rotation steps, each row followed by its count of steps:
The counts run from 0 to 526.
[124 182 128 121  73 101 140 108 102 115 131  74  99 105 100 126 149 133
 128 117 157 128 163 123 181 179 133 122 152 146 142 127 128]
161
[153 135  97  96 141 157 134 125 146 141 137 111 181 100 118 150 124 131
  60  89 149 138  99 103 148 117 102 116 141 165 175 154 108]
72
[136 126 170 137 105 142  98 102 100  95 168  83  99 128 149 132 137 135
 198 109 159 136 138 134 145 158 154 151 154 132 152 149 148]
149
[115 119 164  71  81 125 119 161 133 156 160  94 144 108 111 129 125 133
 107 151 196 104 162 123 143  99 101 126 134 161 149 125 148]
97
[118 163 132 162 164 143 146 162 157 143 146  93 155  85  88  87 143 128
 115 113 110 135 114 121 120 131 145  88  79 130 140 114 176]
338
[138  75 123  93 154 177 121 127 123 114 132 169 137 111 132 130  95 168
  80 120 119  95 115 175 157  92 141 154 102 119 115 122 135]
307
[138 135 117 151 215 153 135 118 133 129 140 114 178 102 130 129 123 133
  77  99  96 140 117 138 139 129 119 128 116 147 174 169 150]
349
[ 96  99 150  78 171  96 156 151  95 169 146  91 107 119 142 130 123 154
 122 143 159 161 155  99 145 140 122 120 105 152 159 161 131]
111
[116 126  80 122 139 134 178 126 141 137  89 141 138 113 106 102  72 151
  63 112 119 124 110 131 163 128 119 143  82 138 114 117  97]
288
[ 88 101 155  87 165 101 145 164 100 167 153  95 106 123 147 132 120 148
 148 143 170 165 150 100 136 134 122 127  99 146 159 164 134]
109
[139 134 100 147 134 123 174  93 130 147 105 121  83 144  69  89 134 130
 125 128 137 126 146 134 106 157 148  64  87 143 115 100 152]
228
[115 159 176 117 115 124 105 137 131 131 143  95 167  83 126 113 114 115
  82 154 161 102 182 142 161 107 107 171 129 156 138 122 131]
376
[107 116 161 110  70 114 138 134 122 155 143 105  81 155 117 106  99 125
 184 153 206 138 144 128 110 130 129 133 115 149 127 126 133]
491
[129 100  89 111 101 146  97  99 121  77 117 184 130 170 113 123  96 125
 189 106 172 131 131 108 121 140 136 138 117 149 150 137 137]
191
[130 135 163 133 116 136 106  98  84 102 162  85  87 126 154 145 141 138
 184 106 156 140 142 142 159 160 147 159 157 128 153 157 141]
151
[152 143  85 103 124 129 147  87 128 144 124 123 144 140 107 150 134 112
  81 106 173 142 123 104 123 143 102  98 156 184 176 161 112]
461
[124 151 132 161 108 153 158 106 113 129 102 104  83 116 121 136  99 129
  94 121 141 100 140 206 169 122 104 181 125 125 113 126 120]
265
[134 175 137 102 122 130 125 120  92 152 147  87  96  85 117 160 191 118
  92 125 182 139 145 133 159 137 147  99 135 141 145 139 117]
439
[ 96 117 120 125 157 125 149 119  74 139 111 143  43 150 117 133 135 136
 160 141 161 141 161 164 133 141 141 118  78 119 124 136 145]
217
[162 142 131 147 148 158 115 108 166 114 149 108 207 100 106 102 115 120
  73 110 115 101 132 130 126 117 114 127 141 165 162 131 158]
356
[127 110 155 118 107 174 108 162 151 123 155 132 132  94  99  93 123 150
 127 134 138  85 118 169 133  88 157 126  90 112 103  89 170]
316
[139 180 143 128 122 148 144 150 140 163 143  64 130  63 107 131 160 129
  76 113 151 140 111 125 156 122 139 101 109 131 127 112 105]
53
[123 124  81 116 124 139 169 126 156 130  91 145 149 114  94  90  72 152
  66 115 117 119 108 124 153 127 123 137  86 139 109 105 108]
290
[142 129 134  94 139 112 116 118 147 135 132 117 185  98 114  77 115 125
 104 139 149 149 142  53 125 142 169 103  97 162 125 105  99]
401
[176  78 146  89 150 129 124  68 103 117 159 100 134 132 146 132 125 162
 110 113 127 124 147 121 142 160 147 116 174 160 156 158 134]
135
[145 106 141 104 161 140  93 114 139 118 144 134 177 115 139  92 114 126
 150 123 151 162 116  60 109 137 183 116  92 150 134 126 103]
406
[ 96 115 127 130 142 131 138 127  82 132 114 147  45 150 117 127 133 131
 183 143 171 136 156 158 125 137 145 120  77 118 123 130 152]
215
[118 170 129 161  80 139 166 122 138 132 100  96  94 106  98 107  99 124
  95 126 151  96 137 183 162 125 106 161 114 132 103 101 120]
269
[134 183 132 141 120 152 137 159 156 154 145  68 147  73 103 116 151 120
 114  98 154 158  90  97 134 129 144  94  99 135 137 113 115]
57
[182  92 168 103 163 176 108  96 128 140 141 127 148  97 142 129 116 144
  69 130 137 114 131 157 136  98 154 139 121 131 108 114  93]
28
[155  71 144 104 175 129 124  85 108 122 160 105 135 146 156 121 116 156
 156 107 128 158 126  95 119 161 155 115 139 154 167 169 138]
130
[156 132 100 111  88 138 126  93 154 130 135 125 157 156  96 126 116 103
 119 108 187 129 118  97  96 132 108  98 153 184 169 143 129]
466
[118 122 103 120 155 115 174 100  85 153  97 131  56 138  95 128 140 144
 105 142 143 127 169 159 139 155 138  90  90 133 117 126 140]
222
[ 95 105 158 111 109 111 154 136 100 159 138 108  64 156 134 120  97 136
 185 147 190 160 138 126 121 139 130 139 104 135 131 146 122]
495
[104 166 178 131 104 120 103 154 142 135 143  88 165  85 119  89 114 106
 120 155 170 119 171 114 144 112 122 160 108 153 129 111 130]
380
[142 121 136 100 143 126 105 118 149 126 137 125 185 105 121  78 117 127
 129 133 153 155 131  50 113 140 176 107  90 157 128 112 103]
403
[149 107  96 173 185 156 159  74 119 123 107 137  90 164 120 116 111 132
 153  99 119 146 111 148  97 157 147 107  98 133 139 145 143]
237
[100 173  97 145 102 107 133 123 113 103 121 104 107 130 111 115 125 120
 190  98 162 171 124  86 151 180 139 130 112 144 157 145 123]
169
[122 140 177 125 149 143 101 129 115 122 144 108 163  90 149 136 108 118
  86 141 153 111 173 159 166 103 102 191 138 152 153 150 130]
372
